Questions about the matrix below.
1) Report the last entry of the smallest entry's row.
2) Report the smallest entry in the first row.
3) Report the entry directly above the largest entry.
4) Report the entry just right of the smallest entry.
5) Report the smallest entry in the last column.
6) Report the largest entry in the first row.
7) Report the entry in the bottom-left corner.
8) Report the 2nd entry from the end, reading row by row.
[[81,56,86,114,139,111,107,77,73,98],
[31,102,76,109,73,85,68,92,119,102],
[103,99,92,107,67,118,95,70,158,85],
[154,82,109,85,116,82,99,140,40,100],
[98,96,108,94,112,81,47,130,101,54]]
1) 102
2) 56
3) 119
4) 102
5) 54
6) 139
7) 98
8) 101

x =
[[115,122,85,67,98,93],
[59,97,117,125,99,98],
[115,84,96,110,117,113],
[76,83,148,107,130,72],
[126,98,107,131,85,133],
[122,124,52,72,79,74],
[88,82,85,125,106,131],
[95,81,78,41,132,88],
[71,93,132,69,107,84],
[114,124,87,102,82,100]]
Indices start at 1.
Read off the entry at row 3, column 1.
A: 115
The entry just right of 41 is 132
Read off the top-right entry.
A: 93
Read off the entry just left of the smallest entry.
A: 78
The top entry of the column that holds the smallest entry: 67
Read off the entry just left of 97.
A: 59
Read off the entry in row 3 and column 2.
A: 84
Read off the entry in row 2 and column 3.
A: 117
The entry in row 2 and column 2: 97
The entry directly above the largest entry -> 96
The bottom-left entry -> 114
Read off the entry in row 1 and column 3.
A: 85
The entry just right of the largest entry: 107
The entry in row 1 and column 2 is 122
The entry just left of 106 is 125
Read off the entry in the top-left corner.
A: 115
Read off the entry just right of 79.
A: 74
The entry directly below 76 -> 126
The entry in the bottom-right corner: 100
The entry directly above 71: 95
The entry directly below the smallest entry: 69
The entry directly below the largest entry: 107
The entry just left of 133 -> 85

W =
84,80,135,128,129,62,105,26,81,57,92
89,115,92,106,109,86,98,94,100,106,106
77,99,92,79,93,128,76,104,91,76,109
96,95,73,95,113,111,94,113,91,82,92
89,115,86,101,113,78,98,104,100,106,102
80,99,98,79,93,128,72,104,94,82,116
86,80,129,128,129,62,105,35,81,57,89
Find the top-right entry.
A: 92
The entry just left of the smallest entry is 105
Find the entry just left of the centre entry.
A: 113
Find the entry in the bottom-left corner.
A: 86
Find the second entry from the end, reading row by row.
A: 57
Find the first entry, reading row by row.
A: 84
The entry at the centre: 111
The third entry on the diagonal from the top-right corner -> 91
Find the top entry of the column that holds the smallest entry.
A: 26
The last entry, reading row by row is 89
Find the largest entry in the first row.
A: 135
Find the bottom entry of the column that holds the smallest entry.
A: 35
The 2nd entry, reading row by row -> 80
Find the entry directly below the largest entry.
A: 92
Find the entry directly below the centre entry.
A: 78
The 3rd entry from the end, reading row by row -> 81
The entry just right of the largest entry is 128
Find the fifth entry, reading row by row.
A: 129

M = [63,39,68,49,110,153,62,143,135,60]
Report the entry just left of 68.
39
Report the entry just right of 110.
153
The entry just left of 60: 135
